Rotation paths and how fast each direction turns (degrees each step)
Each turn is a multiple of 5 degrees from 10 to 175, or 0.
Each row of a path follows its step; steps can be skipped.
path 1
step 0: -1.47  2.77 -4.15  1.19  0.57 -0.81  3.79  0.54  4.69 -1.15  2.76  3.28  1.51  1.29 -2.68  1.93  0.71 -1.92  1.48  0.91  0.15  0.65 -1.31  1.51 -2.13  0.32  5.15  0.18  0.23  0.02  3.42  0.77  2.37  0.27  0.52  1.10 -1.78 -3.78  2.09
step 1:  1.23 -0.66  1.27  3.69 -1.09  0.95  1.65 -2.00  2.28 -3.43 -0.84  5.64  0.02  2.05  2.20  4.90 -1.22 -0.66 -2.08 -4.80  0.40 -1.82  3.24 -2.22 -1.66 -0.28 -1.81  0.57 -1.78  0.57 -1.48  1.29  0.83 -0.33 -0.31  0.36  0.53 -0.95 -3.16
step 2: -1.47 -2.17  0.23 -0.35 -1.88 -1.46  2.09 -5.16  0.92  0.19  2.64  0.90  0.64  1.13  0.60 -2.70  1.87 -1.75  2.14  1.16  1.26  1.90  2.80 -2.66 -3.61  2.09 -1.70  2.37 -0.30 -1.02  1.94  1.22 -4.38  0.91  1.04  3.89  3.32  1.64  2.52
step 3: -3.80  2.61 -5.97 -1.81 -1.12 -1.47  3.82  0.38  0.34  0.69  1.13  3.67  2.26 -0.94  2.28  1.13 -1.14  0.28  3.07  2.22  1.14 -1.49  1.54 -0.49  0.57  3.47  0.13 -1.61 -2.27 -1.11  0.67  0.22  4.40  1.74 -1.33 -2.07  1.88 -1.69  1.54
step 4:  1.64  0.95  0.00  4.45  3.34  0.48 -1.23 -2.55  2.72 -3.98  0.14  5.33 -1.83 -1.99  3.35  0.64 -2.45  0.86  1.47 -2.93 -1.26  1.67 -0.09  2.55 -0.35  2.55  0.73  0.82 -0.09 -2.67 -0.04 -1.15 -2.04  2.09 -2.09  0.95  0.97 -2.82 -1.95
step 5: -0.58 -1.97  1.70  3.34 -1.81  0.54  3.30 -5.65  1.93  2.88 -2.47 -0.21  3.09  1.86 -3.00 -0.85  0.04  1.68  3.80  1.22  2.95  3.08 -0.02 -0.24 -1.23  1.30 -1.43  0.63 -1.02  0.44  1.50  1.12 -0.82 -1.62 -2.92  0.40  3.60 -0.29 -2.53
step 6: -2.67 -2.40 -3.34  0.78 -0.56 -2.74 -0.18  1.27  1.02  0.09 -1.63  0.79  1.23  3.08  1.99  0.88 -0.42 -4.01  2.14  0.64  1.33 -2.27  0.20  0.20 -1.89 -0.91 -0.02 -3.01  1.74 -0.75  2.19  0.23  1.29  3.85 -3.11 -0.38  3.92 -4.81  4.13
step 7: -0.09  2.19 -0.16  1.23  3.38  1.78 -0.36 -3.10  2.06 -3.73 -0.21  0.60  1.56  1.57  3.52 -0.07 -2.76 -2.26  2.08  0.16  1.26 -0.08  0.69  0.07  0.39 -0.42  3.67 -0.32 -3.27 -2.66 -5.48  2.52  0.06  3.18  1.53  0.23  1.78 -0.23 -3.42
step 8: -0.57 -1.88  0.86  2.44  1.61  0.37  0.85 -2.75  4.59  1.44  2.16 -0.66  1.42 -1.52  0.49 -4.19 -0.21 -0.16  1.56  1.32  2.76  1.23  3.10  0.64 -2.78 -1.00 -3.24  0.44  0.31 -0.82  5.55  1.65  0.44 -0.39  2.35 -2.19  0.54 -2.51 -4.41
step 9: -2.28 -2.68 -4.08  2.34 -3.95 -2.21 -0.74  0.06 -3.31  0.14 -1.86  0.59 -1.80  2.60  3.04  2.06  0.01  2.73  1.67  2.42  0.70  0.93  0.17 -2.88 -1.20  0.20  1.18 -2.46  0.19  0.67  2.67  1.33  1.64  4.51 -0.29  1.15  1.49 -3.04 -3.56
step 10: -1.33  3.26  0.38  3.69  2.56 -3.18 -0.60 -4.38 -1.16  0.87 -0.34 -1.83  2.46 -0.12  2.82  1.34 -3.08 -2.52  0.64 -0.91  0.18 -1.36 -0.69  4.29  0.22  1.36 -1.17  1.63  1.43 -0.98 -2.07 -0.03  0.63  5.24  2.80  3.49  1.68  0.11 -0.71
step 11: -0.18  2.10 -0.77  3.38  1.99  0.47  2.87 -0.86  1.89  4.45  1.14 -0.11 -0.17  0.36  3.87 -2.63  0.06 -1.25  0.59  2.37  5.96 -0.02 -1.82 -1.24 -0.81 -0.77  0.88  4.07 -0.61  0.71  0.84  0.75 -0.91 -2.37 -1.95 -1.71 -1.30 -3.58 -3.03
Speeds:
 0.94  0.98 -0.45 -0.12 -1.16  0.05  1.80 -0.23 -0.35 -0.48 -0.39  1.62  0.31 -0.21 -0.06 -0.36  0.00 -0.21 -0.75 -1.17 -0.68  0.61 -0.61 -0.75 -0.79 -0.50  0.27  0.59  0.14  0.41  0.43 -0.71 -0.10 -0.29  0.72 -0.37 -0.78  1.16  1.52 -> 20
 0.13  0.72 -1.23  0.21 -0.59 -0.04 -0.23 -0.08  0.10 -0.13 -1.25 -0.10 -0.37 -0.76 -1.20  0.72  0.25 -2.05  0.96  0.17 -0.62  0.01 -1.44  0.43 -0.12 -0.20 -0.77  0.64  0.60  0.38 -0.73  0.27 -1.06 -1.06 -0.41 -0.28  0.28 -0.88 -0.93 -> 60
 0.23 -0.61 -1.10  0.15  0.36  0.03  0.32 -0.92 -0.77  0.03 -0.31 -0.10 -0.01  0.38 -0.83  0.08  0.79  0.50  0.05  0.98 -0.07  0.23 -0.87 -0.15 -0.16  0.24  2.55 -0.40 -0.80 -1.61 -0.32  0.31 -0.41 -0.93  0.66  1.34 -0.15  0.65 -0.43 -> 155
-1.08  0.33 -0.72 -0.99  0.00 -1.15 -0.60 -0.68  0.09 -0.64 -0.55 -0.27 -1.24  0.20 -0.64 -0.01 -0.33  0.70  1.00  0.20 -0.04  0.24 -0.93 -0.15  0.13 -0.21 -0.31 -0.12 -0.35  0.46 -0.57  0.36  1.83  0.63  0.96  0.41 -0.02 -0.82  2.07 -> 110
 0.29 -1.63  0.01  0.20 -0.19  0.31  0.14 -0.68  1.20  1.53 -0.19 -0.31 -0.21 -1.34  0.04 -1.36  0.32 -0.18  1.45 -0.28  0.70 -0.05  0.52 -1.32  0.27  0.30  0.42  0.61  0.98  1.02 -0.78 -0.74  0.35 -0.61  0.58  0.41 -0.40  0.39  0.08 -> 120
path 2
step 0:  0.13 -2.40  3.25  3.74 -4.43  1.13 -0.90 -0.41 -3.24 -0.34  2.92 -1.85 -0.60  1.56 -1.42 -3.80  3.44 -0.26  0.99  1.72  0.79 -2.38  3.06 -3.14  0.96 -3.87 -2.89 -3.35  2.06  3.08  1.71 -1.03  3.07 -1.62  0.19 -1.83 -0.51 -3.09  2.08
step 1:  0.94  1.81 -1.64 -4.41 -2.23 -0.14 -0.50  0.35 -1.74 -1.31 -2.71  2.00 -2.98 -3.03  1.59 -1.01  0.93  2.36  1.71  3.12  1.08 -0.67  4.88 -1.61 -0.37 -3.54  0.84  1.73  0.11 -3.63 -1.92  4.11  3.24 -3.76  0.87 -0.01  2.37 -1.12  4.14
step 2:  3.92  1.17 -3.50 -5.32  2.70 -1.21  2.05  3.95 -0.39  0.62 -1.65 -1.09 -0.77 -4.17  0.28  0.67 -1.02 -1.49 -3.29  0.75  1.91 -0.07 -2.92  2.26 -2.59  2.97 -3.04  4.25 -3.28  1.51 -1.28  2.56  1.37  0.37 -1.37 -2.33 -1.28  0.87 -0.77
step 3: -4.91  0.40 -2.54  0.17  3.27 -3.15 -3.25 -1.36  1.62  1.65 -0.01  0.13 -3.51  3.75  0.24 -1.61  1.67 -0.34  0.29  0.85  0.78  2.18 -4.62  1.97  0.98  1.67 -0.60  0.10 -2.84  2.74  1.28 -0.37 -3.92  5.36 -1.07 -2.64 -1.57  2.59 -2.21
step 4: -3.27  3.85 -0.79  2.66  2.25 -0.95 -0.81 -5.24  3.12 -1.85 -0.27 -0.13  2.65  1.27 -3.40  1.77 -1.16  1.85  0.84 -1.72 -0.86  4.19  0.61  0.95  2.07  0.18  3.14 -0.30  4.33  0.88  2.49 -1.27 -1.57 -1.48  2.01  4.40  0.68  0.91 -3.28
step 5:  4.78 -4.64 -0.84  2.05 -1.82  3.23  1.93 -2.03  0.54 -1.51  2.05 -1.11  4.55  0.50  0.17  3.20 -0.62 -0.08 -3.88 -3.88  0.00 -3.86  0.81 -0.40  1.66 -1.67  1.96 -1.59  0.73 -0.60  2.20 -3.34  0.30 -0.80  0.51  1.56  4.82 -1.77 -1.30
step 6:  1.06 -4.14  6.63 -3.01 -3.01  2.53  0.67  0.78 -0.84 -2.34  1.48 -1.07 -1.49  0.60  1.92 -0.79  2.41  0.08  1.53  3.32 -0.84 -2.15 -0.05 -2.57 -1.77  0.60  1.36 -2.51 -2.28 -2.48 -1.09 -4.06 -0.46 -0.43  1.77 -1.20 -0.46 -2.06  5.25
step 7:  1.73  1.57  4.40 -1.41 -2.15 -2.77 -1.21  4.06  0.34 -0.04 -2.86  0.20 -2.73 -1.31 -4.30 -3.97 -0.15  0.06  3.48  0.01  1.29  0.70  1.25 -1.11 -3.29 -2.05 -2.28  0.08  1.12 -0.11 -5.43  2.82  4.31 -2.52  0.80 -1.87 -2.59 -0.64 -1.40
step 8: -2.64  3.51 -3.94  1.37 -0.12 -2.87 -1.40  2.11  1.84  1.42 -0.79  3.23 -0.04 -5.28  2.41 -2.88  0.27 -0.82 -3.56 -1.80  1.60 -2.53 -0.07  1.33  0.79 -1.41 -1.83  0.11 -4.02 -1.12 -0.12  5.84  1.45 -0.15 -3.07 -0.96  0.18  3.12 -0.57
step 9: -1.67  3.86 -4.58  1.31  3.01  0.71  1.41 -3.30 -1.27  3.08  0.20 -4.21  0.20 -0.44  3.82  0.15  0.13 -0.17 -1.70  2.54 -0.03  3.21 -3.38 -0.15 -1.28  1.90 -0.33  1.39 -1.93  1.92  5.28 -0.16 -4.02 -2.41  0.25 -1.20 -2.48  2.49  0.96
step 10:  2.36  0.11 -2.27 -1.30 -0.58 -0.37 -2.30 -6.63 -1.47  2.13  2.31 -1.32 -1.88  4.90 -1.23  5.26  1.04 -0.55  1.38 -1.01  1.43  3.25 -0.65 -0.66  2.85 -0.74 -0.87  0.55  3.72  3.48  0.41 -1.76  0.52  3.23  1.84  1.58 -0.09 -1.88 -2.36
step 11: -1.41 -0.60  0.37 -3.74 -0.28  3.25  0.87 -1.55  3.30 -5.17  0.31  2.12  3.45  2.16 -3.79  2.07 -0.16  0.35  0.78  0.62 -0.23 -3.52  3.92  1.57  4.22  1.45 -0.08 -0.34 -0.96 -2.17  0.48 -2.04  1.25  2.57  2.07  2.55  3.89 -3.44 -0.08
Speeds:
 0.48 -0.44 -0.01  0.89 -0.56 -0.74  1.10 -1.16  0.35 -0.90  0.73  0.67 -0.01  0.22 -0.82  0.15  0.34 -0.51 -1.41 -1.02 -0.92 -1.42 -0.25  0.75  0.15  0.38 -0.78  0.75 -0.70  0.87 -0.35  1.01  0.79  0.99 -0.46 -0.37 -0.63 -0.59  0.63 -> 130
-0.23  1.47  0.14  0.61 -0.84  0.62  0.55 -0.53 -0.70  1.24  0.89 -0.05  0.05  0.01  0.74  0.26 -0.08 -0.98  0.19  0.53  0.56  0.09  1.00 -0.83  0.44 -0.55 -2.05  0.16 -1.45 -0.56 -1.05  0.30  0.21 -0.86  0.10  0.23 -0.81  0.16 -0.37 -> 45
-0.13 -1.33 -0.44 -0.31 -0.10  1.25 -0.22 -0.68  1.18 -0.52 -0.53  1.34  0.84  0.19  0.12  1.30  0.06 -1.00  0.87 -0.16  0.90  0.55  0.64 -1.34 -1.01 -0.42 -0.56  0.19  0.36  0.81  0.59 -0.02  0.35 -0.41 -0.32 -1.02 -0.22 -0.07  1.19 -> 70
-0.21  0.53 -1.65  0.28 -0.66 -0.52  1.25  0.71  0.74  0.35 -0.53  0.03 -1.81 -0.76 -0.48 -0.06 -0.06 -0.16 -0.73  0.81 -0.16  0.60  0.21 -1.66 -1.37  0.65  0.34 -0.62 -0.09 -0.26  0.37  0.03  0.77  1.13 -0.66  0.15 -0.24  0.42 -0.36 -> 60
-0.38  0.27 -2.00  1.09  0.61 -0.74  0.80  0.14 -0.69 -0.81  0.23  1.07  1.16 -0.42 -0.32 -0.73  1.34  0.52 -0.37  0.22  0.40 -0.55  0.67 -0.14 -0.06 -0.46  0.28 -0.65  0.70  0.26 -1.16 -0.55 -0.90 -1.44  0.03  0.15  0.38  0.38  0.50 -> 95
 1.32  0.29 -0.21 -0.23 -0.51 -0.23 -1.09 -0.37 -0.17 -0.62  0.34  0.22 -0.26 -0.73 -0.88  0.27 -1.32  0.50  0.11  1.07 -1.48  0.06  0.46  0.04  0.29 -0.43 -1.17 -1.29 -0.14 -0.32  0.00 -1.40 -0.34 -0.21 -1.18 -0.52  0.73 -1.26  0.75 -> 65
-0.68 -1.03 -1.47 -0.68  0.40  0.43  0.82 -0.99  1.05 -0.43  0.69 -0.91 -0.60  0.24 -0.44  0.23  0.12 -0.30  0.27 -0.84 -0.23  1.34  0.36  1.28  0.51 -0.08 -1.24  0.47  0.23 -0.87 -0.24 -1.09 -1.11  0.52 -0.13  0.78  0.06  0.65 -0.69 -> 55
